0: c(413, 572, 588, 520, 415, 433, 266, 660, 318)
1: c(455, 460, 573, 543, 412, 554, 494, 420, 441)
2: c(438, 627, 625, 544, 404, 485, 281, 626, 270)
3: c(437, 256, 602, 364, 590, 317, 777, 528, 675)
4: c(463, 265, 623, 416, 550, 394, 768, 440, 649)
5: c(613, 547, 563, 585, 356, 603, 498, 357, 425)
6: c(434, 639, 590, 569, 380, 506, 276, 581, 277)
7: c(440, 356, 694, 459, 431, 431, 594, 457, 455)
8: c(539, 501, 650, 517, 353, 465, 459, 486, 353)
9: c(999, 683, 361, 441, 560, 417, 519, 555, 605)
10: c(334, 453, 719, 535, 361, 437, 397, 562, 317)
11: c(482, 466, 608, 571, 360, 610, 490, 365, 390)
12: c(409, 360, 689, 501, 385, 488, 564, 405, 431)
13: c(306, 400, 319, 493, 650, 613, 630, 382, 687)
14: c(343, 429, 676, 556, 365, 569, 488, 384, 356)
15: c(461, 321, 622, 423, 518, 430, 669, 461, 575)
16: c(266, 422, 436, 477, 593, 483, 531, 563, 587)
17: c(558, 583, 546, 521, 421, 502, 372, 535, 377)
18: c(286, 432, 716, 532, 362, 451, 440, 533, 313)
19: c(382, 629, 141, 534, 714, 675, 461, 501, 649)
20: c(368, 552, 319, 547, 606, 678, 475, 448, 573)
21: c(953, 708, 354, 531, 496, 549, 485, 443, 536)
22: c(394, 617, 170, 543, 709, 693, 444, 493, 639)
23: c(499, 277, 580, 331, 606, 253, 708, 602, 696)
24: c(378, 601, 183, 535, 705, 689, 449, 486, 631)
25: c(848, 674, 412, 555, 462, 594, 470, 403, 496)
26: c(324, 402, 346, 499, 650, 621, 611, 408, 685)

c(617, 349, 534, 325, 614, 196, 650, 669, 691) -> 23 3 4
c(762, 626, 454, 576, 424, 611, 466, 373, 467) -> 25 5 21
c(800, 655, 425, 558, 451, 593, 476, 383, 479) -> 25 21 5
c(656, 568, 505, 552, 421, 618, 463, 357, 440) -> 5 11 25
c(891, 517, 491, 380, 552, 245, 586, 663, 635) -> 9 21 23
c(309, 514, 563, 461, 512, 380, 346, 723, 387) -> 0 2 10
c(964, 631, 427, 401, 577, 316, 547, 619, 623) -> 9 21 25
c(936, 595, 439, 394, 586, 310, 556, 636, 618) -> 9 21 25
c(962, 648, 379, 401, 582, 342, 543, 603, 623) -> 9 21 25
c(349, 553, 375, 546, 552, 593, 424, 499, 503) -> 20 16 24
c(255, 436, 480, 449, 577, 404, 454, 654, 529) -> 16 15 0
c(529, 468, 691, 519, 350, 443, 468, 500, 361) -> 8 1 10
c(282, 430, 472, 469, 597, 453, 477, 601, 557) -> 16 26 20
c(495, 418, 699, 491, 345, 414, 470, 517, 393) -> 8 7 12
c(999, 675, 410, 425, 559, 400, 530, 589, 617) -> 9 21 25
c(474, 569, 518, 558, 426, 575, 379, 494, 381) -> 17 1 6
c(537, 587, 526, 526, 431, 473, 369, 543, 372) -> 17 8 6
c(507, 584, 549, 533, 420, 487, 354, 543, 358) -> 17 6 2
c(531, 578, 544, 544, 411, 504, 375, 553, 357) -> 17 6 8
c(732, 428, 529, 338, 591, 227, 632, 673, 662) -> 23 3 15
c(668, 408, 552, 335, 620, 214, 652, 681, 656) -> 23 3 15
c(338, 380, 499, 533, 469, 580, 581, 392, 545) -> 1 12 16
c(448, 501, 557, 544, 427, 561, 469, 452, 427) -> 1 11 8
c(355, 533, 372, 548, 580, 672, 488, 437, 531) -> 20 26 24
c(463, 530, 545, 549, 420, 562, 437, 466, 421) -> 1 17 11
c(541, 585, 525, 522, 431, 504, 360, 535, 366) -> 17 6 8
c(775, 468, 515, 353, 595, 213, 635, 674, 646) -> 23 9 3
c(554, 581, 570, 522, 411, 484, 405, 539, 372) -> 17 8 6
c(381, 568, 325, 541, 589, 617, 408, 493, 543) -> 20 24 22
c(319, 536, 572, 472, 476, 362, 309, 732, 370) -> 0 2 10
c(566, 330, 568, 334, 612, 196, 690, 669, 672) -> 23 3 4
c(908, 567, 485, 399, 563, 252, 591, 669, 619) -> 9 21 25
c(253, 462, 493, 451, 577, 389, 414, 680, 475) -> 16 0 10
c(358, 492, 411, 565, 518, 648, 497, 413, 512) -> 20 1 26
